In the rows, 128 means zero.
Rotation paths and how fast each direction turns (degrees a step)
Each turn is a multiple of 5 degrees from 10 to 175, or 0.
Each row of a path follows its step; steps can be skipped.
Path 1:
step 0: [133 137 123 126 133 121 130 128 121 131 127 132 131 121 137 127 137 134
 127 124 133 118 127 129 120 135 130 128 130 122 134 123 134]
step 2: [131 132 129 123 126 126 120 131 121 127 117 139 128 131 126 135 124 130
 128 135 123 128 132 135 128 131 134 129 134 129 115 137 130]
step 4: [139 127 122 135 121 119 129 129 132 129 130 135 122 127 126 133 131 138
 127 133 128 121 124 121 124 133 123 123 131 133 131 119 133]
step 6: [128 132 131 131 123 125 119 129 123 125 129 138 141 127 123 129 129 122
 130 122 119 124 135 131 123 134 129 128 136 127 135 134 124]
step 7: [135 128 130 131 122 126 125 144 126 124 130 135 133 124 130 121 135 126
 120 132 123 121 122 129 118 128 127 121 132 123 131 131 129]
step 8: [139 129 117 130 130 126 128 132 127 130 131 125 128 123 131 128 136 130
 128 136 128 121 127 129 125 128 128 118 137 116 118 127 131]
step 9: [137 136 118 121 130 128 118 123 126 130 129 124 130 124 124 129 130 130
 135 133 127 117 140 133 126 131 128 129 133 132 124 127 125]
step 10: [131 138 128 123 126 128 116 134 126 133 122 138 129 119 125 120 125 133
 126 131 128 122 129 130 128 137 130 129 125 139 128 131 124]
step 11: [130 128 127 135 123 125 125 130 120 139 122 136 132 122 132 127 135 138
 125 127 133 126 117 130 130 138 134 125 131 128 126 131 133]
step 12: [135 128 129 138 124 118 128 123 121 133 129 127 128 132 130 135 136 130
 125 130 130 117 129 134 126 129 133 135 138 130 125 125 136]
step 13: [132 139 129 130 128 113 126 129 132 129 122 133 128 131 127 132 122 125
 125 134 119 119 134 127 125 124 134 133 136 132 123 126 126]
Directions:
[130 127 126 127 128 129 129 125 125 126 128 129 128 128 126 127 129 127
 132 124 131 128 130 129 127 126 129 131 131 128 128 132 130] => 115
[126 128 128 130 126 130 129 131 129 130 124 127 127 127 127 130 127 131
 129 127 128 127 130 129 129 129 129 131 127 129 126 126 133] => 40
Path 2:
step 1: [120 120 120 135 137 129 127 125 127 122 132 125 128 134 126 124 131 128
 129 134 132 117 125 126 120 135 140 132 130 128 126 128 120]
step 2: [127 126 129 129 141 121 129 127 132 132 140 125 121 127 128 123 128 132
 130 136 120 140 121 128 126 131 130 128 125 130 139 127 130]
step 3: [132 132 136 136 128 125 134 117 125 134 133 135 130 132 124 128 121 126
 122 127 137 127 121 120 125 132 131 126 131 135 134 125 119]
step 4: [127 127 122 129 136 128 117 124 139 129 138 125 121 134 130 126 125 122
 123 131 137 121 126 124 130 120 135 124 125 130 124 123 133]
step 5: [119 128 127 127 129 130 129 131 131 124 132 127 119 132 121 129 120 124
 124 137 119 125 125 126 126 137 138 133 126 122 136 121 119]
step 6: [125 123 134 127 138 125 132 126 131 126 140 127 126 127 116 120 126 129
 137 125 135 131 126 121 124 134 123 131 125 137 133 127 128]
step 7: [127 120 129 133 136 123 123 114 120 132 130 128 127 132 131 120 123 130
 118 127 134 129 122 127 128 133 140 130 132 126 128 126 129]
step 9: [131 125 129 138 133 123 136 123 131 124 131 126 128 138 117 129 119 116
 130 135 125 124 131 122 123 126 134 129 127 131 132 128 123]
step 10: [125 124 124 129 134 126 121 120 134 125 143 124 122 126 120 130 126 142
 125 130 135 126 121 130 120 128 131 131 126 131 128 128 126]
step 11: [125 132 124 126 134 129 131 125 125 135 138 129 125 125 127 121 120 120
 123 126 126 137 115 126 132 136 138 129 127 128 129 122 124]
step 13: [123 117 124 133 131 121 123 126 131 124 134 125 122 138 130 121 125 124
 129 135 130 121 124 119 125 129 137 126 132 123 129 136 123]
Directions:
[127 126 129 131 128 126 130 128 127 130 127 128 131 128 123 127 128 128
 127 127 131 127 131 125 129 125 125 127 126 128 127 128 126] => 120
[134 131 127 128 126 129 129 126 131 128 129 127 125 128 126 132 126 128
 126 130 129 127 128 127 128 125 128 127 126 127 128 129 128] => 65
[130 126 130 130 130 131 125 125 128 126 126 125 129 129 126 128 130 126
 129 129 131 126 127 131 128 128 129 126 129 130 126 129 129] => 125
Path 3:
step 0: [128 124 138 127 128 142 130 122 127 119 139 133 136 133 133 125 139 127
 128 122 128 133 127 121 119 124 121 129 129 130 129 136 121]
step 1: [133 119 130 131 133 122 129 132 119 135 133 131 126 120 125 127 133 138
 123 128 123 130 120 125 126 128 127 129 126 141 134 144 126]
step 2: [126 125 126 120 122 125 127 128 131 129 129 133 126 132 126 129 131 138
 138 126 132 134 140 115 127 119 131 131 136 133 123 141 125]
step 4: [136 131 130 133 128 126 127 136 131 131 125 140 113 130 125 134 124 142
 131 130 123 131 136 133 123 121 135 127 119 127 128 129 129]
step 5: [121 125 129 130 120 128 122 124 127 120 125 134 122 127 139 115 122 129
 129 120 126 122 135 128 129 122 134 123 124 123 115 130 121]
step 7: [133 138 131 129 125 107 131 125 122 132 135 136 120 127 135 123 126 125
 123 127 133 122 129 122 126 133 135 128 123 129 126 136 126]
step 8: [121 126 137 132 118 120 124 119 131 138 129 119 136 123 131 120 126 125
 138 135 133 127 134 128 126 126 130 136 134 122 130 132 125]
step 9: [136 135 135 123 129 129 125 118 123 132 126 130 121 123 123 129 123 114
 132 140 131 135 132 130 126 135 129 135 118 135 133 127 127]
step 10: [130 132 130 133 136 123 128 134 129 136 125 131 120 124 131 116 125 122
 132 128 129 132 137 130 136 119 127 134 128 115 135 130 139]
step 12: [132 121 135 122 140 133 134 140 124 128 129 132 123 121 130 129 134 120
 124 126 141 127 122 134 129 130 126 131 119 123 132 134 126]
step 13: [136 129 131 125 129 126 128 126 118 129 131 133 131 128 138 131 138 132
 129 118 130 121 126 114 126 121 126 135 136 117 136 131 128]
Directions:
[126 130 127 127 129 126 128 127 126 129 128 129 131 128 127 129 128 128
 132 128 126 131 128 130 128 130 129 132 130 131 126 131 132] => 55
[127 130 127 126 129 128 126 132 128 125 127 128 126 127 127 127 127 129
 130 128 125 128 132 130 129 129 122 130 126 127 128 126 127] => 55
[128 127 125 127 129 129 131 124 129 124 127 126 129 127 126 125 128 129
 131 129 129 124 131 129 126 128 129 129 130 127 127 129 126] => 125
[126 128 126 129 124 127 128 125 131 129 126 129 125 130 129 129 131 131
 127 128 126 127 127 130 128 126 128 129 124 130 125 130 128] => 25
